In the data rows, the value 128 means zero.
Some points, each followed by its number:
[127 104 102 101 124 100 108 152] 0
[212 163 192   0 109 149  73 255] 1
[124 164 154 200 132 174 158  60] 2
[ 72 104  72 195 134  94 148  29] 3
[113  98 102 131 139 116 138 104] 4
[108 141 130 190 135 143 157  69] 5
[157 171 164 116 114 147 126 166] 6
[165 166 173  92 117 167 111 183] 7
[100 109 101 158 133 113 138  82] 8
[179 148 166  10 106 142  83 255] 9
[152 162 166 147 132 172 134 127] 10
[165 147 157  95 119 134 112 194] 11
[186 172 178  66 106 187 105 209] 12
[ 72  78  75 162 133  81 148  64] 13
[117 157 155 171 135 158 145  80] 14
[146 155 169 146 125 167 134 137] 15
[ 95 156 156 255 161 164 183   0] 16
[110 111 108 165 137 110 137  91] 17
[ 98  79  66 107 127  73 109 145] 18
[149 178 182 163 128 189 146  95] 19
[168 118 126   0  99  88  67 255] 20
[105  88  77 108 128  85 122 131] 21
[105 102  90 150 140 115 131  93] 22
[211 177 198  42 113 177 110 238] 23
[134 150 134 146 128 142 133 117] 24
[164 171 182 127 126 172 129 155] 25
[165 135 142  68 124 138 108 196] 26
[ 99  98  89 154 125 104 143 100] 27
[117 112 116 116 118  90 110 155] 28
[122 110 112 115 123 104 112 154] 29
[203 129 163   0 101 138  70 255] 30
[121 155 139 153 131 135 132  94] 31
[ 71  89  81 184 141 102 149  53] 32
[ 93  96 100 158 139 107 140  86] 33
[ 67  88  60 214 149  96 160  14] 34
[ 84 117 103 211 142 115 158  31] 35
[119 103 107 113 133 113 124 142] 36
[132 137 157 144 125 139 133 129] 37
[154 188 199 160 132 196 157 116] 38
[126 147 144 151 129 138 146 102] 39
[ 95  59  68  73 120  58 107 164] 40
[129 104  96  75 116  86 107 185] 41
[120 120 126 140 132 133 132 120] 42
[140 137 127 107 121 134 125 152] 43
[123 129 132 164 137 143 145  82] 44
[107 115 121 131 123 118 123 129] 45
[130 114 111  81 120 102 114 170] 46
[192 154 167   0  87 130  74 255] 47
[122 128 115 155 140 132 137  97] 48
[141 146 138 117 120 152 124 133] 49
[154 122 122  65 110 113 103 198] 50
[144 165 167 145 138 174 129 124] 51
[161 155 166  99 129 158 116 169] 52
[178 166 174  90 134 153 109 188] 53
[118 136 134 178 143 138 145  79] 54
[145 144 145  91 129 122 127 170] 55
[153 160 158 130 125 163 119 139] 56
[104 125 119 152 131 101 134  89] 57
[112 111 105 131 134 105 131 118] 58
[156 158 159 115 114 150 110 141] 59
[116  88  90  76 123  81 109 163] 60
[112 119 114 160 132 115 154  92] 61
[181 179 176 105 121 173 116 182] 62
[172 130 154  25 108 135  86 255] 63
[131 149 152 120 119 152 122 135] 64
[147 140 142 108 126 143 109 154] 65
[146 165 164 168 129 171 140 109] 66
[120 143 137 166 150 131 136  85] 67
[182 127 120   0  99 105  72 255] 68
[111 123 120 189 146 132 154  58] 69
[151 168 162 140 125 169 142 118] 70
[103 127 124 174 144 125 155  57] 71
[121 171 159 212 142 173 166  35] 72
[149 199 184 189 142 195 139  80] 73
[162 123 120  62 113 114  97 220] 74
[135 125 113 100 125 104 115 154] 75
[173 145 151  61 116 149 106 206] 76
[148 118 118  73 123 117 103 192] 77
[117 105 111 139 129 107 123 130] 78
[124 131 133 124 121 120 138 131] 79
[ 89 141 117 219 138 143 171  17] 80
[ 87 102 100 196 148 103 158  35] 81
[157 163 152 133 131 160 129 136] 82
[166 163 176 112 128 162 129 162] 83
[109  93 102 101 133  97 125 150] 84
[155 159 173  77 114 170 116 208] 85
[ 79  83  92 146 135  90 137  95] 86
[114 134 131 188 156 148 151  70] 87
[126 134 137 155 142 147 149 100] 88
[113 115 107 121 124 107 120 122] 89
[131 102 115 120 119 112 127 140] 90
[140 145 155 131 127 156 129 133] 91
[118 122 106 140 130 118 132 113] 92
[111 135 121 202 141 150 150  46] 93
[100 144 136 251 163 155 163  13] 94
[212 126 140   0  97 108  58 255] 95
[155 151 164 115 127 153 131 153] 96
[148 151 146 118 126 153 138 158] 97
[130 129 136 129 116 142 129 126] 98
New points follow, each followed by the numbers of its three nearest points above, looking only along the 2 directions in which the numbered points spread most, nearest first.
[134  67  77   0  98  57  71 255] -> 20 68 95
[105 104 105 131 129 107 149 109] -> 4 58 92
[186 168 197 107 123 185 124 174] -> 62 7 83
[145 137 137  89 117 127 114 185] -> 55 26 11
[123 111 117 124 133 120 117 117] -> 45 78 89
[112  88  94  67 117  75 111 165] -> 60 41 40
[136 136 139 145 134 153 130 131] -> 37 24 98
[117 123 124 163 133 138 128 102] -> 48 88 44
[145 184 181 153 131 177 146  95] -> 19 66 38
[126 101 117  82 126 101 115 168] -> 46 0 75
[216 178 189   0  99 157  78 255] -> 1 47 9
[155 122 126  28 115 114  93 228] -> 74 50 63
[130 124 131 113 128 115 122 126] -> 79 90 45
[118  94 101 108 112  93 121 136] -> 84 28 36
[ 85 158 154 255 147 185 181   0] -> 16 94 72
[ 59  86  67 219 137  88 165  15] -> 34 3 81
[119  84  75  76 114  71  97 176] -> 60 41 40
[ 82  31  36  82 130  50 108 148] -> 40 18 21
[ 87  92  94 171 145 100 147  55] -> 32 33 81
[140 132 136 104 119 125 115 151] -> 43 65 55
[128 159 146 192 137 170 158  64] -> 2 14 87
[100  99  90 105 138  83 125 122] -> 21 84 18
[172 159 155  63 114 146 106 197] -> 76 85 26
[115  93  88  78 115  75  95 170] -> 60 41 0
[ 75  82  92 145 129  81 135  85] -> 86 27 13
[156 132 143  61 123 127  99 195] -> 26 50 74
[199 131 149   0  93 107  50 255] -> 95 68 30
[ 94  65  62 105 131  62 113 140] -> 18 21 40
[104 153 147 226 148 157 181  17] -> 94 16 80
[135 192 186 196 150 182 166  75] -> 73 2 19
[172 149 152  92 111 139 109 183] -> 11 26 52
[ 88 172 152 255 150 176 189   0] -> 16 94 72
[146 122 127  76 128 120 115 174] -> 77 55 46
[127 150 167 198 134 175 142  67] -> 2 14 72
[101  71  73  97 120  69 108 144] -> 18 21 40
[186 169 174  60 123 177 121 210] -> 12 85 53
[128 156 157 172 131 157 134  83] -> 14 66 31
[116 117 111 148 133 122 123 125] -> 92 45 42
[ 98 162 136 255 162 173 195   0] -> 16 94 80
[155 125 125  45  97 108  91 216] -> 74 50 77
[109  85  86  79 121  88 107 172] -> 60 41 84
[104  95  99 114 117  98 117 140] -> 84 36 21
[146 123 129  81 117 116 104 186] -> 77 50 46
[106 135 125 246 151 157 173   0] -> 94 80 16
[189 182 185  76 110 178 112 217] -> 12 85 23
